One turn moves every row onto another: examples first, then more rows asked
Q456: [-0.08  1.97  2.15  2.93 -0.96 -0.51 -0.75  0.97 -1.05  0.51  0.80  0.73
 -0.84 -0.16  1.92  0.28  1.31 -0.35 -2.35 -1.59  0.13  1.98  2.16  1.47
  2.22  2.29  0.06 -1.96  0.13  0.77]
Q279: [ 0.71 -0.24  0.57  1.88  0.79 -1.11 -2.40  0.26  0.44 -0.26 -0.98 -0.63
  0.80  0.16  2.27 -0.22 -0.58  2.14 -2.08 -0.37  2.07 -0.78 -1.29  0.59
 -0.42  0.21  0.83  0.89  0.82 -3.93]
Q178: [ 1.03  1.26  0.76  1.02 -1.35 -1.57 -1.37 -1.14  0.74  0.84  0.18 -0.12
  1.82 -0.80  0.92 -1.19 -0.37 -1.84  0.83 -0.86  0.13 -0.28  1.72  4.28
  1.51  1.08 -2.01  0.17 -1.06 -0.23]
Q463: [-0.05  0.69 -2.49  2.17  0.23  2.40  1.29  0.25 -1.47 -1.19 -0.36  1.06
  2.04  2.18  0.88  0.85 -0.42  2.05  0.00 -2.76 -0.53  0.39 -0.90  0.01
  0.04  0.54 -0.49 -0.54 -0.82 -1.18]
Q732: [ 1.39  0.31 -0.06  1.20  0.22 -1.33 -0.52 -1.41  0.89  1.82  0.82  2.31
  0.95 -1.12  2.42  0.31 -0.37 -0.67 -0.73 -2.59 -1.26  0.64  1.36  3.07
  1.56 -1.13 -1.56  0.39  0.86 -0.28]
Q190: [ 0.64  0.99  0.58  0.68 -1.09 -1.12 -1.81 -1.93  0.53  2.20  0.77  0.41
 -0.97  0.02  1.15  1.02  1.87  1.26 -2.24 -0.29  0.89 -0.85  0.42  2.18
 -0.52  0.56  1.08  2.60 -2.66 -0.94]
Q802: [ 1.00  3.29  0.96  2.08  0.28  1.58 -0.05  2.07 -0.86 -0.50 -0.32  0.79
  2.49 -0.37  1.33 -0.79  0.43 -1.62 -2.27 -1.72 -0.13  0.99 -1.67  1.68
  0.67 -0.64 -0.32 -0.55  1.79 -0.18]
Q634: [ 2.04  1.23  1.89 -0.59  1.04 -0.97 -1.94 -0.59 -1.36  1.48 -0.40 -0.10
 -2.06 -0.60  1.01 -0.49  0.68 -0.14 -1.77  0.19  0.85 -0.89 -0.28  2.13
 -0.86  0.62  0.79  1.76  0.47 -1.03]
Q200: [-0.60  1.15 -1.28  2.77 -2.13  0.48 -1.11  1.19 -2.07 -0.60  0.53 -0.40
  1.00  1.94 -0.10  1.12  0.58  0.75  0.52 -0.27 -0.38 -0.02  1.66  0.17
  0.58  3.02 -0.18 -1.85 -2.12 -0.42]
Q835: [-0.14  0.08 -0.21  0.47 -0.32  0.73 -0.73 -1.08 -0.74  0.63  1.05  0.88
 -1.22  0.98  2.13  1.38  1.57  2.25 -2.35 -0.73  0.78  0.00 -0.65 -1.22
 -0.83  0.35  1.26  1.60 -2.27 -2.35]
Q127: [-0.21  2.66  0.72  3.20 -0.57  1.64  0.81  2.35 -0.59 -1.07 -2.42  1.14
  1.86 -0.39  1.66 -0.40 -1.16 -0.43 -0.58 -1.01 -0.79  0.48 -0.40  0.68
 -0.23 -0.26  1.04 -0.89  0.88 -0.37]
Q336: [ 1.88  1.57 -0.55  0.30 -0.59  1.19  0.06 -2.14 -1.08  1.76  1.21  0.61
  0.45 -1.09  1.79  0.59 -0.03 -2.92  0.93 -1.21 -1.18  0.01  0.15  1.92
  0.11 -0.39 -1.58 -0.42 -0.24  1.07]
Q629: [ 0.23  0.91  1.95  0.31 -0.24  0.28 -2.39  0.70 -1.94 -0.03 -0.59 -1.55
 -0.88  0.82  1.00 -0.56  1.05 -0.28 -1.31  1.34  1.36 -1.57 -0.51  0.10
 -1.20  2.01  0.99  0.78 -1.53 -1.75]
Q820: [ 0.99  2.27 -1.10  3.08 -0.75  0.54 -2.66 -0.49 -0.10  0.46  0.00 -0.43
  0.43  0.49  1.45  1.30 -1.66  0.51  0.73 -0.67  1.65 -0.94 -2.89  3.52
 -0.67  0.82 -1.76  1.40 -1.19  1.58]
Q203: [ 0.07  0.51  0.30  2.48 -1.47  0.57 -0.25 -1.23  0.53 -0.38 -1.14 -0.85
 -1.09  0.31  1.18  1.01 -2.14  0.51 -0.38  0.93  0.83 -0.60 -0.41  0.09
 -1.31 -1.36  1.95  1.10 -1.49 -2.28]
Q146: [-0.60  1.72  1.01  1.48 -0.91  1.04 -1.17  1.53 -1.44 -0.84  1.53  0.26
  0.17  0.24  3.42 -1.62 -0.65  0.84 -0.67 -1.18 -2.57  1.28  1.11  0.01
  1.04  1.32 -0.36 -0.55  2.15 -2.36]
Q674: [-0.86  1.57 -1.62  1.97 -2.76  1.08 -1.54  1.32 -0.55 -0.68  1.08  0.70
  2.02  2.09  2.21 -0.39 -0.03  1.95  2.44 -1.85 -0.80  0.27 -1.03  0.69
  0.94  0.39 -0.54  1.44 -1.31 -1.95]
Q363: [ 2.85  0.54 -0.49  0.64  0.91 -0.01 -2.10 -2.15 -0.16  0.59 -0.17 -0.60
  0.36 -1.03  2.02  0.06 -1.76  0.28 -2.42  0.23  1.76 -0.54 -1.54  1.53
 -1.72  0.14  0.08  0.72  0.87 -1.96]
Q663: [-0.30  1.20 -0.23  3.85 -1.29  3.13 -0.80  1.16 -1.39 -1.16  0.96 -0.29
  2.35  0.87  4.54 -0.46 -1.24 -0.76  0.40 -0.60 -0.87  0.26 -1.05  1.05
  0.20  0.87 -0.33  0.63  0.35 -1.20]
Q920: [ 1.54  0.00 -0.01  1.59 -1.87  0.29 -0.78 -3.42  0.59  1.04  1.18 -1.13
  0.02 -0.05  0.36  0.27 -1.38  1.10 -1.15  0.20  2.04 -0.74 -1.35  1.90
 -0.67 -0.60  0.36  1.42 -2.18 -1.55]
Q317: [-0.60  1.14  1.60  3.24 -1.05 -0.80 -1.13  3.03 -1.12  0.27 -0.20  0.85
  0.97 -0.01  2.21 -0.34  1.31  1.89 -1.27 -1.75  0.64  1.27  1.11  0.93
  2.03  1.79  0.29 -2.05  0.44 -1.41]
Q274: [-0.02  3.23 -0.88  0.52 -1.49 -1.42 -1.83 -1.44  1.69  0.64  1.28  0.03
 -1.70 -0.14  0.05  0.33 -0.37  3.63 -0.29 -1.91  0.06  1.19 -0.25  2.34
  0.59  1.02 -1.48  0.43 -0.77 -0.30]
Q836: [-0.16  2.59  1.63  2.14  0.48  0.64 -0.88 -1.05 -0.29  0.17  1.29 -0.06
 -2.59 -0.83  1.89  0.29 -0.94 -0.32 -2.91 -0.01 -0.80  0.93  1.06  3.33
  0.05  2.76 -0.81  0.73 -0.29  1.26]
Q748: [-1.52  1.85  0.22  2.00 -1.74 -0.26 -1.94  0.91 -1.22 -0.68 -0.46  0.96
 -0.63  1.56  3.54 -0.11 -0.55  1.15  1.66 -1.62 -1.60  0.36  2.30  0.46
  0.58  3.08 -0.57  0.68 -1.00 -0.50]
Q62: [ 0.03  1.62 -2.24  2.10 -2.21 -1.40 -1.07 -0.88 -0.10 -0.53  0.92  0.12
  0.08  1.96 -0.86  1.60  0.31  1.59  0.50 -1.73 -0.20  1.00  1.91  0.86
  1.42  1.83 -0.99 -1.30 -1.46  0.27]
Q912: [ 1.64  0.87 -1.18  0.02 -0.30 -0.28 -1.31 -2.15 -0.42  1.16  2.31  0.90
  2.64 -0.94  1.85 -0.46  1.36 -0.78  0.06 -2.33  0.76  0.12 -0.70  2.33
  1.37  2.08 -2.65 -0.12 -0.95 -0.50]
Q796: [ 1.21  1.63 -2.50  2.81  0.14  1.29  0.19 -0.46 -0.69 -1.53 -1.22  0.28
  2.67  2.15  0.51  0.95 -0.91  0.36  0.79 -2.61  0.79 -0.31 -1.92  1.96
  0.14  0.11 -1.74  0.33 -0.65  0.38]
Q77: [ 1.55  2.19 -0.32  1.12  0.60  1.90 -1.84  1.15 -0.45  0.76  2.80 -0.58
  0.50  0.07  1.11 -0.42  0.19  0.55 -3.05 -0.67 -0.30  0.93 -2.45  3.60
  0.15 -0.91 -1.34  0.78  1.21 -0.63]

Q336 goes to Q912
Q203 goes to Q835
Now find these:
Q796 goes to Q62
Q674 goes to Q748
Q463 goes to Q200
Q634 goes to Q363
Q836 goes to Q77

